In the rows, zero is written as 128.
Each path is a new rotation, seen through one point. The rows after it are directions, each followed by how far the rotation turns it, in degrees each step (0 if it stays put).
Each turn is a multiple of 5 degrees from 10 to 175, or 0.
Each row of a path follows its step; steps can be skipped.
Rotation 1:
step 0: [132 124 129 126 134 135 129 133 129 136 117 126 134 141 137 132 127 123
 124 134 134 140 131 135 129 133 121 130 132 119 126 133 127 127 124 131
 131 116 121 135 133 131 129 132 121 132 129]
step 2: [133 133 127 140 129 136 134 135 135 129 128 138 127 128 134 131 124 127
 122 135 128 129 131 131 128 134 129 139 125 114 125 131 137 124 126 131
 131 123 130 131 117 125 125 134 116 132 131]
step 3: [132 126 133 116 131 127 127 126 134 132 125 131 120 123 132 126 134 121
 122 136 129 139 131 126 132 125 119 122 134 121 131 128 121 129 127 128
 123 116 122 129 139 137 124 133 122 136 129]
step 4: [131 118 122 132 130 137 137 126 133 127 127 123 135 129 138 131 134 125
 127 125 137 131 130 135 126 131 120 144 129 119 130 127 128 118 117 131
 137 126 123 128 123 127 129 127 128 131 133]
step 5: [124 134 126 126 124 132 128 129 138 129 118 138 117 116 135 125 126 126
 127 135 123 131 135 129 137 131 130 130 128 124 130 127 130 126 121 127
 118 122 131 126 127 122 124 132 120 141 134]
step 6: [138 122 133 129 129 127 136 132 133 129 131 136 126 128 125 128 132 124
 116 134 132 136 133 127 119 130 119 127 130 116 127 126 129 124 127 132
 139 121 116 132 122 133 121 131 123 131 128]
step 7: [127 120 117 122 131 134 123 124 133 122 120 127 125 123 140 129 131 119
 133 125 134 135 125 131 133 129 121 134 130 119 133 134 125 124 118 120
 122 121 131 125 134 132 128 133 122 130 133]
step 13: [127 124 117 136 127 125 134 128 128 123 122 128 116 128 134 125 129 125
 126 130 129 135 122 132 128 134 121 135 129 108 126 130 134 121 126 131
 123 123 121 126 122 135 125 130 126 122 129]
step 14: [130 139 126 128 134 134 128 125 135 127 132 137 134 121 135 129 128 121
 122 128 130 137 140 131 129 115 122 132 131 120 129 125 123 130 122 121
 124 124 131 136 135 126 120 131 125 136 130]
Speeds:
[127 128 126 128 128 127 130 130 127 126 130 127 129 125 132 127 127 130
 128 127 127 126 129 129 131 127 126 129 126 127 130 130 128 128 126 128
 128 132 129 126 128 130 129 130 130 126 129]
120
[130 128 128 130 127 127 126 128 131 127 130 129 131 124 127 129 129 126
 130 128 130 127 126 129 126 125 126 127 129 130 131 128 128 127 127 127
 132 127 127 128 128 128 130 128 129 128 127]
135
[127 128 128 131 128 130 126 129 130 130 128 128 129 123 128 130 131 130
 126 128 127 126 129 129 129 130 131 127 126 127 127 128 128 130 128 126
 128 130 128 130 129 127 126 128 127 128 127]
115
[130 130 128 129 129 129 129 131 129 127 128 131 131 128 124 126 126 127
 128 132 127 126 129 128 128 127 128 129 128 129 127 130 127 128 128 128
 125 129 128 129 128 128 129 130 129 131 129]
120
Rotation 2:
step 1: [135 130 130 126 136 136 121 128 137 122 123 138 119 122 133 131 129 127
 124 132 124 131 124 122 120 125 131 127 133 130 127 126 120 135 123 133
 134 129 144 133 123 129 122 127 123 127 131]
step 3: [135 131 129 135 122 127 124 128 125 134 134 125 128 126 128 122 132 118
 132 134 119 135 125 125 116 126 135 132 130 132 127 120 123 133 121 129
 123 128 140 129 119 136 122 129 131 130 122]
step 4: [132 128 132 120 128 132 120 129 131 123 123 134 116 130 127 128 126 128
 135 139 120 135 130 131 133 131 135 133 125 129 121 129 122 126 121 119
 129 132 136 127 114 131 123 131 130 129 134]
step 5: [138 139 129 119 134 122 124 130 130 138 131 124 120 123 128 130 124 128
 131 133 131 131 127 117 127 120 133 135 126 125 123 127 124 136 121 128
 135 127 131 135 125 134 129 130 125 140 127]
step 6: [134 133 131 128 127 127 121 119 129 123 132 134 124 129 132 126 131 124
 127 126 125 133 121 131 130 126 135 123 125 135 131 121 115 134 123 131
 131 132 135 130 122 138 125 138 113 132 127]
step 8: [134 134 132 130 125 122 123 134 129 129 134 124 126 126 119 133 122 124
 125 136 115 126 123 125 129 130 134 134 127 118 126 119 123 138 132 129
 127 133 134 132 116 135 126 127 123 128 131]
step 10: [131 133 133 126 137 124 128 130 135 129 123 133 123 115 130 125 130 129
 133 126 123 135 121 116 127 129 130 130 135 130 130 124 122 134 132 131
 133 125 142 137 122 126 123 127 122 136 129]
step 12: [134 127 129 129 123 137 125 133 126 129 130 133 120 122 133 123 129 125
 127 136 118 130 129 118 114 131 130 133 130 123 128 126 120 129 121 131
 132 130 140 128 122 137 126 128 135 127 123]
step 13: [133 134 130 122 129 127 120 132 130 121 128 136 128 124 125 130 120 125
 138 135 121 135 126 124 136 136 141 131 134 124 122 127 129 134 124 123
 129 131 133 133 122 130 119 133 129 133 127]
Speeds:
[131 130 129 130 129 129 129 129 125 130 126 128 130 127 127 128 131 126
 127 128 127 126 128 128 126 127 129 128 127 126 126 128 128 128 130 130
 131 127 131 128 129 125 129 127 129 132 127]
155
[130 126 129 127 128 130 128 131 131 128 127 129 126 128 128 131 125 129
 126 130 128 125 128 128 126 127 126 130 125 125 125 128 128 128 126 131
 129 129 127 126 128 129 130 127 127 127 129]
100
Rotation 3:
step 1: [135 128 123 129 130 130 130 125 134 122 124 117 127 125 124 122 132 137
 124 128 128 131 136 123 125 127 135 132 122 125 136 122 132 121 138 137
 128 129 126 127 128 120 119 133 123 133 123]
step 2: [131 130 124 127 125 128 141 123 127 131 131 120 133 128 125 137 128 129
 131 127 138 130 124 133 121 121 134 127 128 130 122 126 122 127 130 119
 125 137 116 134 120 126 123 133 135 133 127]
step 4: [125 130 129 125 127 126 128 122 132 129 132 121 132 122 126 129 133 135
 123 131 122 124 120 123 135 123 131 122 124 143 125 137 135 128 123 136
 124 128 131 131 113 128 126 127 127 122 123]
step 6: [128 137 132 122 136 125 130 134 133 133 129 119 127 132 125 127 134 132
 135 121 125 122 113 129 121 134 122 122 137 123 132 129 127 129 130 129
 135 121 122 129 127 129 124 125 131 124 131]
step 7: [129 130 125 124 138 130 122 130 119 132 129 116 130 127 134 120 134 124
 128 126 126 118 126 131 137 126 131 138 127 129 128 127 125 130 125 130
 126 126 130 120 134 132 117 132 131 136 120]
step 9: [132 122 131 133 129 122 130 133 130 125 132 131 133 125 127 120 121 126
 134 131 129 119 124 140 134 122 132 126 124 131 126 126 128 117 125 127
 141 124 120 139 130 131 128 132 133 132 130]
step 11: [134 130 132 134 130 131 130 140 131 123 123 116 135 128 132 125 123 137
 123 133 122 131 132 133 129 117 130 133 121 128 126 127 126 141 132 135
 124 129 129 131 124 131 129 122 130 129 132]
step 12: [138 125 127 119 125 121 136 139 126 122 136 126 126 126 125 131 129 131
 126 131 134 139 124 125 123 131 128 125 120 127 135 131 126 130 129 129
 130 124 118 120 133 136 124 132 137 127 131]
step 14: [135 127 136 125 127 131 136 119 128 125 125 130 137 122 120 128 129 125
 125 131 125 122 131 130 126 123 124 130 130 127 125 126 131 132 123 129
 120 133 129 123 126 126 120 136 143 120 118]
Speeds:
[127 130 127 130 129 131 127 127 130 132 128 128 131 130 128 127 128 127
 130 129 128 129 129 130 128 129 128 127 128 125 129 129 130 125 127 128
 127 126 129 129 131 127 125 130 128 130 127]
45
Rotation 4:
step 0: [131 134 128 130 141 128 128 125 127 133 121 125 131 127 123 123 135 122
 123 132 124 123 129 133 122 136 128 127 121 132 127 126 123 121 130 125
 123 126 131 125 126 131 112 130 129 118 125]
step 1: [126 123 130 125 124 130 131 132 133 125 118 133 130 119 127 132 123 126
 130 131 126 126 129 120 135 132 137 140 131 122 127 131 136 133 131 128
 117 134 128 127 132 124 133 125 130 134 125]
step 2: [135 130 125 128 138 124 128 126 126 131 127 132 129 131 125 133 130 132
 117 126 136 128 129 128 128 121 133 118 129 133 121 126 118 118 128 117
 122 121 128 126 122 132 131 134 126 133 124]
step 4: [131 125 122 117 127 125 119 134 120 125 129 127 126 134 125 132 129 128
 125 125 128 130 132 124 123 114 129 117 125 123 125 133 128 133 131 123
 130 120 124 136 127 122 122 129 133 120 125]
step 5: [118 127 137 132 128 136 124 123 133 123 127 124 128 129 132 117 138 125
 128 133 121 132 125 124 124 133 125 130 124 134 126 128 126 123 124 135
 123 136 126 117 126 123 118 128 126 129 127]
step 6: [135 118 132 122 133 125 124 128 131 126 127 126 124 123 128 132 129 124
 128 129 128 117 129 123 129 129 141 135 125 121 132 133 137 128 134 115
 133 126 131 135 127 125 129 128 127 121 130]
step 9: [122 130 123 121 133 129 129 118 116 117 126 125 129 125 123 132 124 131
 128 127 129 136 125 134 125 123 123 128 127 121 123 133 126 133 124 140
 127 119 129 132 128 127 123 135 131 131 126]
step 11: [128 128 123 131 134 137 123 125 128 113 133 125 120 135 127 134 129 124
 130 127 131 120 128 134 127 129 133 140 125 128 126 138 129 127 127 129
 125 123 132 131 120 128 128 131 121 122 131]
step 13: [133 136 124 126 133 128 132 133 136 127 129 131 128 130 125 123 129 118
 128 122 136 118 130 134 125 132 130 123 121 124 133 120 128 133 122 131
 117 120 130 133 125 126 128 129 122 129 140]
Speeds:
[129 126 125 128 127 127 126 131 127 129 128 129 129 128 127 125 125 127
 128 129 127 130 129 126 128 129 131 129 128 128 130 126 128 130 128 127
 130 127 129 127 125 125 131 128 127 127 130]
160
Rotation 5:
step 1: [133 126 129 128 129 135 130 130 134 132 135 136 133 122 124 130 129 128
 121 117 135 128 127 123 128 127 129 142 123 129 128 135 121 129 126 143
 126 123 133 132 126 130 132 132 121 123 120]
step 2: [131 119 132 134 129 123 122 131 137 125 128 127 129 117 130 130 136 125
 120 118 128 133 125 133 131 132 120 134 133 130 129 127 124 132 128 123
 133 128 119 124 124 127 139 125 135 119 127]
step 3: [129 128 122 132 134 121 125 129 134 134 126 135 126 124 117 127 131 127
 130 133 129 126 120 122 137 132 129 136 135 132 128 133 126 127 121 131
 131 126 130 122 132 128 138 119 125 138 137]
step 4: [136 128 126 136 127 133 131 132 132 136 125 129 137 117 128 130 123 138
 123 128 134 125 132 124 139 131 137 128 132 124 123 128 121 131 135 132
 122 131 123 123 130 133 130 130 132 122 133]
step 8: [130 129 128 122 128 126 135 122 132 127 133 129 130 129 128 135 129 132
 118 128 129 127 138 122 129 130 132 132 127 141 133 131 117 131 124 133
 125 121 132 126 140 130 137 121 134 125 123]
step 10: [131 123 121 137 125 121 120 131 135 137 127 131 129 123 123 128 129 123
 126 126 134 137 124 123 130 127 128 137 124 135 133 135 121 130 119 137
 127 126 125 130 121 120 133 131 124 120 125]
step 11: [133 124 132 129 135 126 121 127 132 130 121 135 136 119 125 129 131 128
 115 127 126 125 132 125 131 137 122 140 137 127 123 129 130 131 123 130
 128 127 126 120 131 136 133 125 132 122 128]
step 13: [134 123 123 141 125 125 132 130 128 134 126 120 128 119 131 124 130 127
 130 130 124 133 134 131 140 130 136 128 133 133 131 125 117 129 128 130
 120 126 124 115 128 126 134 124 129 125 135]
step 14: [130 122 117 130 127 131 123 131 128 134 125 134 130 131 130 128 135 131
 132 129 134 125 130 124 124 125 136 144 134 130 117 133 128 129 131 132
 121 133 133 120 133 134 136 133 125 128 125]
Speeds:
[129 125 129 127 130 128 128 125 131 125 130 128 123 127 128 128 130 129
 129 128 129 127 127 132 128 128 127 127 129 129 129 128 128 129 129 128
 129 129 127 129 128 128 128 125 129 130 126]
110
[127 125 126 128 130 126 128 128 129 125 126 129 129 127 128 127 127 124
 127 125 128 128 129 127 128 128 125 130 126 128 128 127 131 129 127 129
 132 129 128 129 126 131 128 129 128 128 128]
80
[128 126 127 129 129 126 130 130 130 128 129 130 130 128 130 128 128 129
 131 128 128 128 129 129 129 126 129 125 129 126 125 127 129 130 129 127
 126 128 129 126 127 129 130 128 128 130 131]
40
[126 126 128 126 128 127 129 125 125 127 127 129 130 127 128 128 130 127
 128 131 128 128 128 130 128 130 129 128 128 129 130 130 130 128 124 128
 126 127 128 124 128 129 128 124 127 128 128]
135
[130 125 129 131 126 125 129 129 126 126 129 129 129 126 128 128 127 128
 127 129 129 125 130 127 128 130 126 126 128 130 130 129 125 129 131 128
 128 125 128 129 127 129 125 128 128 129 128]
160
Rotation 6:
step 1: [128 124 126 131 129 117 127 138 122 130 122 132 126 135 134 131 123 123
 130 134 133 130 127 128 127 124 123 112 118 126 118 135 139 129 136 123
 123 129 127 123 129 126 132 118 123 122 132]
step 3: [122 123 115 128 129 125 124 131 123 118 131 129 129 136 133 124 129 131
 129 131 131 129 134 121 116 127 124 127 117 125 130 120 127 133 134 133
 120 132 131 128 136 129 130 115 134 119 127]
step 5: [125 133 122 133 119 121 127 131 135 117 125 122 126 124 127 133 130 131
 133 133 127 131 138 133 119 131 125 138 133 132 120 120 129 138 123 131
 121 133 125 128 134 126 118 124 136 125 129]
step 7: [138 135 135 133 133 120 134 136 126 124 122 127 126 122 126 137 123 129
 143 134 127 128 130 135 129 122 123 127 128 131 109 125 134 131 127 133
 126 127 122 129 130 127 128 125 123 127 131]
step 8: [134 122 113 130 132 123 131 135 121 120 127 127 126 130 131 130 133 129
 128 130 121 125 126 127 128 130 131 130 135 132 120 115 132 136 130 124
 117 121 127 117 127 124 134 129 130 136 138]
step 9: [135 121 122 131 134 123 124 129 117 114 127 134 129 128 130 129 129 127
 137 132 132 116 127 126 128 118 128 126 119 125 122 123 130 129 131 133
 140 126 124 127 128 130 139 120 122 123 132]
step 11: [121 123 118 134 123 128 126 130 132 113 129 124 126 122 133 125 132 123
 129 127 133 122 130 126 126 124 134 131 134 121 129 124 131 141 131 128
 137 135 134 122 129 119 127 119 130 120 136]
step 13: [121 136 134 129 134 131 135 136 135 122 130 122 123 122 130 124 124 135
 131 128 125 124 128 131 128 125 123 132 137 128 115 125 130 134 129 127
 121 136 138 121 132 113 129 123 126 123 129]
step 14: [132 131 126 125 131 121 130 139 122 122 125 128 127 128 124 123 137 130
 131 142 132 116 129 129 123 134 130 134 132 127 128 123 131 123 132 122
 124 139 130 123 130 130 123 116 134 133 139]
Speeds:
[132 128 129 129 130 127 125 128 130 128 128 129 127 126 130 130 130 129
 129 130 128 129 127 129 131 128 127 130 128 127 127 129 128 125 127 131
 129 128 128 128 128 130 124 130 128 127 125]
140
[128 129 131 127 127 126 125 129 129 129 131 127 129 128 129 130 127 128
 126 127 130 128 129 126 130 128 128 129 130 127 129 127 126 130 127 128
 128 130 131 128 128 131 129 127 131 124 128]
45
Rotation 7:
step 0: [126 125 132 137 129 131 114 127 133 125 130 123 124 135 134 131 130 130
 128 135 121 132 142 134 133 135 133 128 128 118 140 137 133 132 130 133
 126 131 132 130 125 128 133 131 123 119 129]
step 2: [124 125 130 137 129 123 128 120 116 134 122 126 118 124 128 125 127 132
 126 133 128 124 118 125 122 117 136 136 127 126 125 132 122 129 136 128
 135 137 130 128 135 129 133 137 121 125 128]
step 4: [130 132 128 122 128 130 138 134 126 118 129 131 124 128 116 130 129 136
 125 131 136 122 130 128 127 127 116 128 127 123 120 122 128 131 124 129
 137 131 116 129 124 119 136 136 126 132 120]
step 6: [132 128 129 121 135 133 120 130 132 128 127 132 123 124 128 136 127 126
 127 131 134 132 137 133 135 131 125 126 124 127 137 137 120 132 123 125
 136 120 133 126 128 119 115 124 123 139 135]
step 7: [123 127 130 130 137 127 128 120 135 119 112 139 134 132 124 132 122 128
 125 128 127 134 135 130 118 133 125 126 121 132 127 131 122 134 131 124
 133 130 130 136 126 119 119 129 127 127 135]
step 9: [134 131 124 122 131 132 120 130 134 122 132 113 130 133 138 124 121 125
 130 138 127 132 133 131 126 122 126 131 134 126 130 127 124 128 138 122
 130 124 130 136 129 130 135 140 122 128 133]
step 12: [124 126 131 122 127 135 129 134 126 129 128 126 131 118 126 140 129 138
 123 134 125 135 135 122 129 124 123 121 125 124 132 136 123 132 129 123
 134 128 132 118 122 136 140 132 135 131 130]
step 13: [117 122 130 129 138 132 123 129 123 123 123 129 129 123 123 137 131 137
 131 124 124 136 133 125 131 132 121 126 127 126 132 118 130 130 116 130
 127 137 120 121 121 119 135 129 134 126 133]
step 14: [122 128 120 126 137 137 120 123 125 133 123 122 120 125 120 138 126 122
 134 123 134 130 124 122 119 128 130 127 126 119 133 126 137 124 118 124
 127 135 125 128 127 127 127 127 117 129 135]
Speeds:
[127 128 131 129 132 128 130 127 128 129 129 129 128 125 129 127 129 127
 127 129 127 128 127 131 127 130 130 132 130 129 129 128 130 125 126 128
 129 131 126 127 129 130 127 129 127 129 128]
125
[125 129 130 129 129 128 125 127 128 128 128 127 126 130 128 127 129 126
 125 126 127 129 128 129 124 128 126 126 128 128 131 131 128 130 126 126
 127 127 128 125 129 126 127 128 131 128 127]
55
[125 131 130 129 129 128 129 130 125 128 128 127 126 126 125 132 129 128
 131 127 130 125 128 127 128 127 128 128 129 125 127 127 128 128 129 128
 129 130 127 128 128 127 128 126 130 131 129]
35
[130 130 126 129 129 127 127 126 128 126 127 128 130 128 127 129 133 127
 129 129 125 128 129 130 128 126 129 130 130 128 126 130 129 129 128 128
 126 126 131 130 131 128 130 129 130 127 128]
40
[126 127 127 126 131 127 130 130 127 125 128 128 128 128 125 127 128 126
 125 130 127 130 129 130 130 127 124 128 127 128 129 126 129 128 132 129
 128 128 129 129 129 130 128 126 129 128 127]
125
Rotation 8:
step 3: [136 127 124 137 118 125 143 126 131 126 121 128 130 130 126 129 126 128
 124 132 142 123 134 135 123 128 125 119 122 129 119 135 125 138 124 133
 125 133 131 129 130 131 135 129 130 122 138]
step 5: [117 123 130 139 133 141 127 128 134 133 127 125 131 131 126 133 126 122
 128 125 123 128 131 126 127 130 130 120 138 120 120 123 132 131 126 134
 142 124 118 137 131 127 122 126 130 122 133]
step 6: [141 122 134 122 124 141 130 133 123 124 128 125 123 125 126 126 132 129
 133 118 113 133 121 135 128 130 122 131 126 127 122 129 130 125 121 131
 135 138 137 130 132 130 124 129 131 123 130]
step 7: [126 125 128 123 123 128 125 132 117 138 124 132 130 131 121 129 128 137
 125 132 138 127 125 136 127 128 128 127 131 124 128 123 133 129 120 114
 128 137 121 123 126 127 132 141 134 116 130]
step 9: [130 135 120 134 132 134 122 133 121 127 132 125 139 130 126 124 129 121
 126 138 128 123 111 126 137 124 134 135 134 135 123 126 124 127 135 127
 134 125 130 137 130 129 135 124 130 122 125]
step 10: [127 130 125 136 127 127 130 131 121 132 124 123 125 138 119 138 131 128
 131 126 127 125 128 128 120 123 133 127 114 132 117 128 116 130 127 134
 134 128 142 120 120 133 125 130 131 129 127]
step 12: [121 129 134 136 131 125 144 133 135 122 126 126 132 128 123 123 127 122
 121 131 128 127 126 137 117 129 122 130 126 132 130 123 125 134 121 131
 135 118 113 129 129 124 126 132 121 129 132]
step 13: [132 126 126 141 130 142 123 127 131 117 127 124 127 129 132 128 133 126
 122 118 128 117 123 128 125 124 126 127 135 130 130 137 136 129 126 135
 129 134 128 128 135 139 128 132 127 125 139]
step 14: [122 128 124 127 115 135 122 125 128 134 125 130 122 131 130 131 130 122
 133 128 124 138 129 128 130 131 125 125 121 130 116 124 131 134 119 127
 139 138 125 124 138 125 141 132 125 123 136]
Speeds:
[129 130 129 127 127 128 127 130 125 127 129 131 129 128 126 126 127 132
 131 128 127 128 129 125 130 125 129 129 127 127 127 128 127 127 131 127
 128 125 127 128 128 129 131 130 128 126 128]
45
[127 129 126 129 125 128 127 127 131 126 129 129 126 128 124 127 129 127
 125 129 130 127 127 127 129 128 126 127 129 128 130 129 128 127 127 126
 128 129 129 129 128 131 133 128 125 128 129]
70
